Each row is where one point has got to under a steady rotation. How many ticks took it there?
The counts run from 0 to 194.
[ 42 -27 -63   0  22 -28  15  16  27  18  58  22   7  42  -4 -30   3 -56
 -12  19  24  37 -25 -32  26  35  29 -14  14   7  20 -24 -10  13 -31  15
  18 -30  15  -6  19 -27 -31 -17 -20 -60  46   2  16   5 -20  29 -23   9
 -19   7  -8  42  -3 -37  26  -5 -42 -13  10 -30   4  -2  14  -1  40] | 21
[ 14  12 -59  19  11 -41   0  50  43  31 -17 -19 -13 -12 -24   1 -18 -16
   9  10 -20 -41 -18   5  11  41   3  10  -1 -22 -25  38 -34  48 -36   3
  10 -50  31  20   2   9  11 -31 -11   5   3 -24 -20  14 -51  -5   9   5
 -43   8  14 -23  40  16  -9 -50 -27  35  -2  19 -22   0 -28   7  26] | 133
[ 22  10 -11 -19 -24 -21 -15  -8   2 -12 -34 -16  31 -34 -34 -26 -17 -17
  16  -8 -40 -18 -12  13   3 -24  -9  17  22   1  -7  47 -18  11 -17  10
  55 -13  18  20 -33  11  39   2  -9  31  19  21  23  24 -13   9  27  26
 -31 -24  25 -42  47 -28 -33 -38 -46  14  -7  41  20 -29  -1 -13 -30] | 178
[-23  -3  46  -3   9 -13 -16 -52  27 -33 -31 -24  49 -12 -21  29   5   3
 -13  14   6 -15  15  46  -3 -89 -23  17  28  -7 -16  -8  38  23  19  15
  -9   5 -16  33 -45  31   6  31  13  22  -4  12 -34 -50  15   5  24  24
  10  30   7   2 -10 -13 -22 -18 -27  31  12  45  19 -15 -21 -22 -15] | 24
[-55  50  29   4 -30   0 -21  -9   0 -22 -47 -29   4 -28  11 -11  13   3
  14  11  46 -37   0  13   5 -49   1   3   7 -26 -35 -51  36  42  49 -10
 -10   8 -26  23  17  -2  33   7 -26   0 -13 -14 -20 -33  14 -19  32  64
   2 -16  19  -7   1  23 -19 -33   4  -4  29  37   4 -12 -14  30 -21] | 124
[ -1  12  -6  19  60 -36   6  27   7   6  43  21 -15  53  15 -15  28 -20
  -6  -1  14  44   1 -37   9 -11  40 -17   8  14  19 -52  21  -1  -5   2
 -21  -4  20 -13  19 -47 -21   3  17 -57  11  -4   0   9 -23  30 -16 -34
   7  31  -5  58 -59 -52  54  29  -8  -5   5 -10   6  19 -13  -1   3] | 20
[  4  10 -10   9  11  -3  53  24  11  33 -33 -12  18 -11 -48   3 -14  23
  33   4 -19  11  -2   9  -4 -45  15  13  14  51  -5  18  34   6  39  12
  33  12 -11  20 -11   1 -17  15 -18 -30 -34 -17 -25  11  43  38 -14 -51
  44 -43   7 -15  34 -11  14 -45 -27  31   3  19   1 -11  36 -48  15] | 112
[-15  -3  31 -29 -30  15   4 -20   5 -12 -26 -34  39 -13  -2 -22  16 -11
   5  21  41 -11 -10  10  13 -76   3 -22  19   3  -1 -33  63  30  46  25
  30   4 -40  13  -1 -20   7  17 -37 -21   4   4  -5 -48  56  -2  25  65
  17 -41   0  10  21  -8  -8 -46 -28 -11  30   3  17 -27  29   8 -16] | 107
[-51  30  25 -12   3   0 -26 -17 -10 -27 -21 -15  -9  -1  28  24  21  -6
   4  -2  45 -31 -18  34  -2 -23  -2   9  26 -39 -14 -67  12  32  10  -8
 -49   9  -8  22   1  -3  14   4  -9  -6  18 -17 -13 -64 -13 -12  30  63
 -17  10 -11  23 -46  21 -16 -12  22 -16  24  25  -5  12 -45  17 -10] | 47
[ 18  34 -72  20 -26 -20 -29  26  16  38  -7 -12  12 -14  -8 -37  21 -27
   9   5   2 -25 -14 -27  23  29   7  -2  -2 -29 -16  -5 -47  35  -8 -20
   5 -35  20  27   7   2   3 -34 -31  -2  33  -7  19  15 -53 -15  16  20
 -34 -42  27 -29  44  12  11 -38 -40  11  18   6   4 -22 -24  33  13] | 55
[ 18 -26 -17 -18   3   6 -54 -32  -8   2  16  41  26  31 -10  24  19 -13
  11 -37 -20  -4 -12  16  -8  40 -18  25  19 -41  42  -2 -36 -42 -61   0
 -35  16  17  19 -27  18 -28 -19  29   7  59  12  38   4 -43 -32  26 -15
 -22   8 -12   4 -42  10  -8  23 -22  -2   1  29  20   9 -45   7  22] | 154
[ 20  -3 -55 -27 -39  23  20  25 -21  37 -13  15   7   6 -15 -12   8 -16
  37 -20  16  -2 -37  -8  -9  43  19 -10  18  17  14   3 -38  22 -26  11
  50   8 -10  15   7  -7   0 -45 -36 -32  32 -10  54   5  21  -7   9  21
 -18 -88  -5 -27  36   8  -5 -33   2  -9  16  -2  16 -26  32  15  27] | 122
[ 18  19 -27  -7  37 -31  16  47   8  22 -17   2  19   1 -54  -9 -17   0
  16 -25 -60  -6 -23  19 -35  -2  -5  44   0  26   3  50 -38 -18 -56 -16
  48  -1  42   4 -22   2   5 -29  11 -21  -3 -35  26  43 -22  20  -3 -33
 -23 -21  14 -16  11 -34  -1 -29 -25  22 -13  48  10   3   6 -19  37] | 172
[-16 -42  34  -8   6   4  23   8  17 -10  15  -2 -23   3 -22  15  -8  31
 -11  37  42  -1   6 -32  38 -52   7 -17   1  -3 -30 -30  81   9  59  12
  13 -11 -10  10  26 -24  -8  40 -10 -30 -17  12 -71   2  50  -5 -16   1
  44  57  10  -2   5   7   0  12 -33  10   0 -30   8  28 -19 -18  -5] | 74
[ 21 -19 -44   9 -32  -3  27   4  -9  45 -14  14 -15  -3 -43  -2 -15  27
  33  -2 -14  -5   9 -35  18  16  13  -4  19  52   9  36  13   0  21  18
  55   2  -7  44  13  -8 -15  13 -30 -24  -1  19  -4  48  21  30 -13 -35
  36 -39  14 -36  67  20   9 -16 -39  33 -13 -24  -7   2  14 -40   9] | 128
[ -1 -29  34 -49   6   4 -18 -27 -26 -46  34  23  10  27  18   2  17 -18
 -11  -9  38  13   3 -17  31 -25   9 -41  30 -17  27 -51  49 -13  -1  27
 -12  13 -12   1  24 -27  10  13  20 -37  42  18   9 -13  11  14   9  57
  -1  38 -16  40 -45 -26   0  36   9 -25  15 -29  21  20 -34 -12 -28] | 14
[ -4 -14 -31   0  20 -57 -24  41 -11  -6  32  27 -51  16   0  28  -9  -3
   7  -8   5 -13  -8 -12  19  58  15  -9  10 -17  -6 -11 -15  12 -45  14
 -16 -16  44  14  46 -34  21  -7  10 -23  18 -14 -19  34 -71   5  -6   8
 -21  70   0  14 -24  12 -11  17  12   0 -23 -13 -10  39 -79  -3  -2] | 65
[ -4  20  18  22 -26  42 -26  12  22  15 -50 -17  31 -23 -34 -23  24  50
   9   8  -8 -24  18  10 -12 -63 -30  26  -2 -29 -22  -5  31 -18  31 -30
   7 -12 -23  32 -42  17   5 -12  -5  -9 -11  12 -10 -15  32 -25  22 -28
  13 -30  30 -47  29  24  -9 -17 -48  20  15  43  53 -17   3  13   1] | 1
[ 14 -26 -24 -12   1 -42 -17  10  -4  -3  38  33 -35  29  -5   4   0   4
   4 -15  11   7  19 -51  46  71  33 -19  14 -10   7  -9  -8   1 -22  22
   5  -7  45   4  45 -39   9   1   0 -19  40  32   4  54 -39  18 -20   2
  -3  51   5  12   5  -4  13  36 -15  -8 -22 -52  -5  23 -50 -26 -12] | 143
[-20 -54  43 -24   5  19   8 -26 -32 -15  15  44 -29  21  -5  74 -15  32
  33 -20  22   1  13   8  11  -4   5  -6  22  14  11 -33  42 -10  17  33
 -24  38 -17  41  21  -5  -5  23   6 -11   2   2 -28 -24  16   4   5 -25
  26  35 -34  26 -49  43  -4  44  20  -2  -7 -33 -16  21 -37 -40  -6] | 136
[ 47  -7 -32 -17 -16 -16 -38 -26   4  10  -9   5  38  -1 -39 -31  10 -22
   9 -19 -36 -12   4  -6  -2  15 -15  10  16  -8  24  18 -31 -22 -37  -1
  33  -4  28  -3 -34  10  21 -10  10   7  64  42  56  29 -25 -11  25  31
 -42 -26  29 -33  33 -34 -12   9 -64   1  -7  16  30 -26 -15   5 -17] | 16
[  6  11   5 -11  22  -7  50  85  -1  12 -37  -1   4 -25 -62   0 -18  25
  13  -1 -18   7 -26   6 -22 -48  -3  13   1  53 -11  18  23  -3 -15  -3
  58 -10  -6   0 -25 -19   3 -12   2 -47 -36 -52 -13  24  34  16  -6 -22
  25 -17  13  -3  13 -21 -24 -46   0  12 -10  37   8  -2  32 -17  24] | 173
[  8  42 -47  17   2 -25 -55  35   4  26   8  17   0   3 -10 -40  34  -5
  10 -25  -1 -23 -10 -31   6  40   6   9  -2 -38   4 -24 -43 -10 -34 -49
 -20 -17  53  17  10 -33  -5 -43  17 -27  30  -3  36  35 -72 -14   5   1
 -35 -16  20 -38  -9   4  16   6 -26  -4   4  25  26  16 -48  39   8] | 71
[ -7  23 -19 -18 -67  34   3  21  -5  12 -51 -29  16 -24 -11 -11  12   4
  32  14  34 -32 -25   6   8 -36  -7   2  12  -6 -10 -11  11  36  21   7
  35  -2 -26  20  -1  -6  24 -15 -46 -20  13 -13   9 -16  26 -24  21  52
  -9 -77   9 -37  38  21 -21 -59  -5  -1  37  10   6 -35  37  24  11] | 123
[-33  -5  45 -23 -33  46 -37 -36 -29 -17 -19  30   9  -2   3  18  33  43
  21  -5  41  -4  34   9  -6 -37 -12  16  15 -18  18 -63  46 -35  21 -17
 -38  41 -25  24   2 -11 -12  20  10 -19  27  15  21 -26  28 -37  24   5
  11 -16   2 -14 -45  39 -10  30   4 -26  23   4  20   3 -21   5 -22] | 69
[ 11 -23  -2 -38   8 -19 -24 -23 -18 -32  35  23  20  33  20  -6  20 -46
 -11 -15  36  12 -23  -7   9  15  16 -25  35 -16  40 -39  -2   3 -37  33
 -12  13   1  -4  18 -18   9   1   3 -27  76  18  43  -4 -26   7  10  62
 -43  15 -19  44 -39 -32  -6  11 -12 -28  20  -8   3  -6 -24  10 -18] | 176
[-24  -9  -2 -10  26 -17   9 -12 -42 -16  13  58 -28  31  11  25   9  10
  50 -45   8  13   3  -3 -13  30  45  -2  34  34  35 -32  11 -17 -27  21
 -24  61  14  14  37 -22 -13  19  14 -29  15 -17   6  -2 -29  32 -14 -37
  25  18 -28  26 -55   0  16  47  38 -16 -19  -2 -30  14 -40 -50 -13] | 120
[-26  30  51   9   5   7 -34 -12   6 -24 -45  -3  28 -20 -31 -11  32  54
   1 -10  -1 -11  32   9 -16 -90 -16  24  -3  -5 -20 -41  47 -25  33 -30
 -15   9 -17  14 -35   6  -1  25  35  -5 -25  15  -1  -6  18 -20  15 -19
  31   1  26 -26 -19  -5   5  -3 -33  -1  -2  54  35   6 -20  11 -11] | 163
[ 17  11 -34   8   8 -13   7 -24  -3  12  29  25   4  54  29 -11  42 -48
  16 -21  36  35 -18 -19  21  29  53 -30  22   6  43 -59  11   5 -17  17
 -37  24   5   2  37 -35 -35 -14 -14 -41  57  -7  28  -7 -29  17 -10   5
  -1 -23 -28  33 -26 -23  52  11  -4 -28  19 -18   2 -22   3   1   8] | 37
[-36  25  15  -4 -22  10  -9  47  -4  12 -54 -23  -1 -41 -26 -10   9  39
  18  17  26 -43 -22  11   6 -37 -20  17 -16 -32 -45 -12  23  18   9 -32
  20 -15  -7  28   8   0  26 -13  -9 -15 -37 -31 -10  -7  23 -46  23  28
   5 -37  29 -36  12  37 -43 -50   0   8  17  35  20  -1 -11  38   5] | 140
[ 30 -54 -30 -39  24 -29   6  28  18   1  55  29 -18  41 -16  25 -21 -22
  -8   0   1  16 -29 -22  24  54   9 -30  12 -13  17  11 -18  -1 -44  35
  32 -20  17 -20  13 -32   3 -18   3 -46  43   0  11  13 -27  18   2  19
 -23  53  -8  38 -17 -13 -11  14  -1   1  -6 -43   4  32 -28  -2  21] | 82
